The rows below fall into families. The same turns and mirrors carry the whole set onto itself and the rows of a family onto each other. For each named row, which other rows are in its family? Write them in the order they are listed.
These 16 rows form 4 families of 4 rows each.
Kesi: [-10   9  24   1  -1  -2   6   6 -24  -3 -12   6   0]
delu: [ -5  15  10  15   9 -17  11  -2 -18 -10   2   4 -14]
Sek: [ -4  -3  -7  20   1   6   0 -15  -6  24  12  18  -8]
Rarel: [ 14  15 -17  -7  10  -2  11   9   1 -25 -23  -1  -6]
pubus: [  7  20  -5  -2   3 -15   2  10   9 -27 -17  -8  -2]
Ripo: [ -3  -8 -10  12 -14   9 -11 -12   9  21  13  12  -4]
geg: [ -7 -14   7  -6  -6  18   8 -12  -9  17  15   7  -9]
vun: [  2  16   1 -11  12  -8   6  15   6 -21 -19 -11  12]
lirap: [  6  20   2  -8  18   2  12   4   8 -11 -29  -1  17]
butet: [ 15   1 -30  -8  -5  13  -5  -1  27  -3 -11   2   3]
keni: [ 14  -2 -34  -2   2  21   0  -5  13   9 -13  14   0]
boti: [-10  11  15  19  -6 -19  -4  -2  -9  -2   8   3  -9]
refot: [  9  -5 -24 -16   6  19   1   1  25   4  -8  -2  15]
Veme: [-16   6  23   7   0 -13   0   6 -17   0   6  -1   1]
suga: [-10 -14  -2   1  -6  14  -5  -8   3  25  17   7   3]
velen: [  9  -3 -16 -14  14  22  14 -14  23   9  -2   0   8]

Which other rows belong to the same family as velen? Kesi, geg, lirap
Which other rows belong to the same family as boti? pubus, Ripo, butet

The rows below fall into families. The same turns and mirrors carry the whole set onto itself and the rows of a family onto each other. For each named row, which other rows are in its family? Write them in the order they are listed.
These 32 rows form 4 families of 8 rows each.
ritof: [  1  -5  17  19  17 -10 -15 -23  -9 -13]
sunu: [ 35  13  -4  32 -13 -40  12  -4   7   2]
nopo: [ 15  12 -10   4   0 -35   9  -2 -23 -15]
kegun: [ 23  -9  18  36   0 -11   0 -11  23   5]
Kenuf: [ 16  14   4  25  13 -25  15 -43  -1  -2]
mutu: [ 20   3   4   3  10 -11  16  -1  -7  20]
Dol: [17  5 11  6  7 -7  7 -3 -9 23]
zoma: [17  4  7  1 14 -7  9  2 -1 16]
Disan: [ 11  16 -14  11   0 -32   4 -10 -26 -13]
mufuv: [ 10   4   3  38   0 -35 -10 -21   8 -28]
Gasap: [ 12   2  -3  35  -5 -40  -2 -25   4 -26]
lufem: [  1  -9  15  16  17  -5  -5 -24  -1 -18]
Fepon: [ 15  14  -6   9   2 -36  -2  -2 -29  -9]
marer: [ 15  23   1  22  14 -32  12 -40   1  -6]
fogam: [ 23 -15  10  18  -2 -18 -12  16  -2  -5]
tutoz: [ 33  13  -4  27  -5 -45  16  -3   7   4]
mezu: [ 20 -12   1  18  -4 -20 -11  18  -7 -12]
loku: [ 14  -7  14  33   7 -12  -2 -22  26   5]
fiz: [ 14 -15   4  15  -5 -14  -6  16   3  -4]
vaz: [ 12  16  -7  11   8 -35   3 -12 -29 -11]
saruf: [ 19  -9  20  32   9 -15   3 -13  25   5]
lalik: [ -1  -6  10  15  14   0 -10 -20  -8 -11]
nezuk: [ 14  18   9  28  12 -25  13 -40   0   6]
fefi: [  2  -6  14  14  21  -6 -10 -19 -14  -7]
Rogat: [ 22   2   3  38  -3 -41  -8 -22   0 -26]
Sofe: [ 29  15 -12  21 -10 -42  12   0   6   7]
Zos: [ 22  -8  21  36   3 -12   1 -23  19   6]
kasep: [ 15  21   5  26   7 -29  10 -42  -8   2]
Zubed: [ 15  -6   2  16  -5 -21 -10  21   0  -6]
Zus: [ 36  12  -1  24 -12 -38  14  -2   0   8]
rav: [ 16  -3   2  38   0 -32 -11 -21   0 -31]
meva: [ 19   9   9   7   8 -12  14  -1  -6  24]

Which other rows belong to the same family as lalik? Kenuf, mutu, Disan, mufuv, tutoz, saruf, Zubed
Which other rows belong to the same family as kegun? sunu, mezu, vaz, nezuk, fefi, rav, meva
Which other rows belong to the same family as Fepon? ritof, Dol, fogam, Rogat, Zos, kasep, Zus

